In the rows, 128 means zero.
Families of rows that turns and mirrors carry onto each other, the same ones carrying the whole set onto itself: the rest of each named row's family, in list order
4 families of 8 rows
Buram: [125 144  99 111 123 117 112 138 126 128 138 125 142 141 136 148 126 153
 137  96 154 139 123 156 155 154 116]
tuki: [113 124 128 119 111 127 154 152 130  97 135 101 109 124 125 135 126 136
 153 142 129 144  97 133 110 101  82]
rebi: [109 106 142 142 138 119 145 136 168 137 149 130 152 156 122 118 163 157
 124 140 158 112 139 124 117 113 128]
fubep: [124 131 116 131 129 143 125 161 135 112 145 113 143 127 128 119 162 137
 143 116 149 131 114 101 107 103 122]
dotez: [119 127 136 125 121 114 134 134 145 150 144 128 140 164 116 154 133 170
 113 136 172 130 135 169 156 138 125]
nagag: [109 115 144 124 110 126 162 150 137 107 142 102 110 135 117 137 131 142
 141 161 139 138 101 138 112  94  88]
Rurin: [119 136 110 114 127 108 119 128 137 137 139 132 146 151 134 150 127 159
 131 104 154 129 131 163 160 159 117]
seze: [121 125 134 137 126 142 134 161 144 119 147 112 143 139 116 122 166 146
 131 134 158 130 118 108 108  95 124]
kadi: [129 145 129 122 111 135 128 158 124 135 144 111 129 149 106 156 138 161
 113 136 173 147 116 152 147 119 124]
lagu: [120 156 162 129 147 132 122 131 162 107 116 143 132 146  98 146 118 129
 131 164 143 146  96 138 120 104 101]
lamo: [ 96  97 151 126 124 101 171 122 162 126 140 122 121 151 126 133 127 156
 139 161 138 119 122 157 123 116  89]
dal: [110 143 151 124 159 106 119 105 175 113 113 163 146 150 121 141 112 132
 142 144 133 131 110 151 132 136  95]
fuve: [106 104 131 137 145 109 139 125 171 138 147 139 159 155 138 115 159 155
 133 123 151 104 144 127 122 128 123]
Depem: [132 149 115 116 111 138 118 161 115 126 139 110 131 137 114 154 133 153
 125 118 164 150 111 148 148 125 122]
kupe: [103 104 155 127 117 114 172 138 152 118 142 111 114 147 117 136 131 152
 136 168 142 130 114 150 115  99  88]
letur: [123 134 138 126 115 125 133 148 137 144 144 118 134 159 106 157 134 166
 109 144 173 139 126 160 151 126 127]
mupes: [108 111 115 131 147 108 131 126 164 128 145 139 162 145 146 113 155 148
 148 105 141 109 138 123 125 139 118]
Vosim: [125 164 137 119 148 130 110 131 151  95 112 144 135 130 114 146 114 119
 149 135 129 150  88 132 122 119  96]
lum: [116 120 102 125 144 120 121 137 149 117 142 132 158 132 149 114 155 141
 156  94 135 116 129 114 118 138 117]
leza: [120 159 134 118 156 118 110 121 156  95 110 153 141 133 125 142 110 121
 154 127 124 142  96 138 128 132  92]
dun: [125 161 152 124 143 135 115 137 152  98 114 140 129 136 104 147 118 122
 139 150 137 152  89 132 118 108  97]
kotod: [121 128 102 125 134 131 120 152 138 109 143 122 151 126 142 117 157 136
 152  99 139 125 117 104 114 120 118]
Bepem: [114 146 169 132 150 122 126 122 171 114 116 151 135 152 100 147 119 133
 128 167 143 139 102 146 124 111 102]
rik: [117 128 123 122 126 106 128 125 147 147 141 134 145 160 127 151 128 168
 122 120 163 127 137 169 159 154 122]
rodun: [111 141 163 128 156 113 127 110 176 116 116 158 142 155 110 144 116 135
 134 158 138 133 111 152 128 124 100]
feze: [ 92  97 136 121 132  92 163 112 163 120 140 131 129 148 140 129 122 152
 151 141 128 114 125 159 128 132  82]
fuf: [112 123 114 111 118 119 146 145 129  94 135 109 117 118 140 133 123 134
 166 123 120 138  99 134 114 118  80]
gog: [130 149 103 112 115 130 114 155 116 124 139 115 136 135 127 154 130 151
 133 102 157 146 115 150 149 141 118]
gogag: [105 115 108 110 126 104 146 127 140 100 134 120 124 125 150 127 117 136
 169 114 116 128 108 142 122 136  77]
piret: [ 98 104 119 116 132  93 154 115 152 110 138 130 129 136 151 127 117 144
 163 123 117 119 117 152 129 140  79]
Rifo: [113 114 144 141 130 132 141 151 156 131 149 120 145 150 113 122 166 153
 123 146 162 122 129 115 112  99 127]
lofi: [114 152 139 120 159 109 114 110 167 105 112 160 146 141 125 140 108 126
 150 131 126 135 104 146 131 139  93]

The rest of the family of dun: lagu, dal, Vosim, leza, Bepem, rodun, lofi
The rest of the family of letur: Buram, dotez, Rurin, kadi, Depem, rik, gog
The rest of the family of lum: rebi, fubep, seze, fuve, mupes, kotod, Rifo
The rest of the family of piret: tuki, nagag, lamo, kupe, feze, fuf, gogag

Families of rows that turns and mirrors carry onto each other, the same ones carrying the whole set onto itself: the rest of each named row's family, in list order
4 families of 8 rows
karot: [123 132 159 152 179  85 158 139  94 141 120 114  96  68 121]
Rup: [109 101 152 160 174 119 169 104  78 155 176 135 121 127 130]
nalam: [138 131 164 125 158  94 147 137  72 143 142 107  92  72 115]
Non: [136 129 177 122 147 113 152 135  67 134 149 121  98  83 113]
nik: [128  98 141 143 188  97 176 118 101 178 151  95 110 120 148]
rezeg: [126 126 172 143 177  99 162 153 109 145 132  97 113  72 122]
nava: [126 126 153 152 200 109 142 134  91 138 150 140 114  86  86]
Tigek: [123 129 134 148 183  89 143 143 110 122 141  94  90  92 120]
pevir: [114 147 162 165 182  98 146 138  93 143 125 131 115  80 113]
seb: [118  98 128 124 185 119 146 114  86 130 149 107  89 135 137]
duro: [138 117 146 139 163 104 138 100  66 168 180 115 110  93 129]
gaken: [133  92 143 143 165 119 161 106 100 132 176 131 122 123 103]
tek: [109 120 161 130 151 115 156 127  97 119 106 122 103 113 118]
dokor: [121  89 128 135 165 102 154  89  90 157 141 104  99 116 146]
golas: [153 113 144 123 162 102 163 122 106 120 114 121 108 111 122]
Tugu: [118 112 146 169 182 115 149  96  79 168 175 135 121 102 131]
Zova: [114 116 129 146 175  72 162 123  74 169 157 109 118 139 127]
dabo: [122 130 166 131 155 125 151 134 116 139 111 110 116 115 117]
sov: [133 134 166 140 180 133 159 139  81 115 148 142 109 122 131]
gunu: [117 146 167 148 188 118 141 143 105 160 119 120 118  93 110]
Nube: [129 113 152 154 181 124 142 103  93 177 169 118 137 108 144]
badov: [119  92 136 129 174 117 138 101 102 169 150  93 115 115 141]
Vep: [112  97 158 151 181 123 172 118  97 170 180 113 121 127 123]
simoz: [117  95 124 151 182  78 165 105  93 165 145  99 100 113 146]
panan: [141 134 135 173 188 103 148 120  96 142 180 123 120 107 139]
Rifu: [120 115 188 124 172 131 167 148  93 135 133 117 113  98 121]
Nug: [147 103 123 140 211  83 157 115  88 158 141 119 105 100 130]
Vemus: [111 153 154 147 168  87 149 147  80 146 130 127 123 118 102]
gol: [138 105 139 122 155 104 140  96  67 162 166 106  98 104 135]
negep: [113 141 150 130 156  89 153 143  82 139 116 119 118 131 107]
Bov: [111 115 139 145 167  90 166 121  72 161 167 121 125 148 120]
fesol: [115 118 178 135 153 127 168 130  86 118 130 134 103 101 114]

The rest of the family of Rifu: nik, rezeg, dabo, gunu, Nube, badov, Vep
The rest of the family of nava: Tigek, seb, gaken, golas, sov, panan, Nug

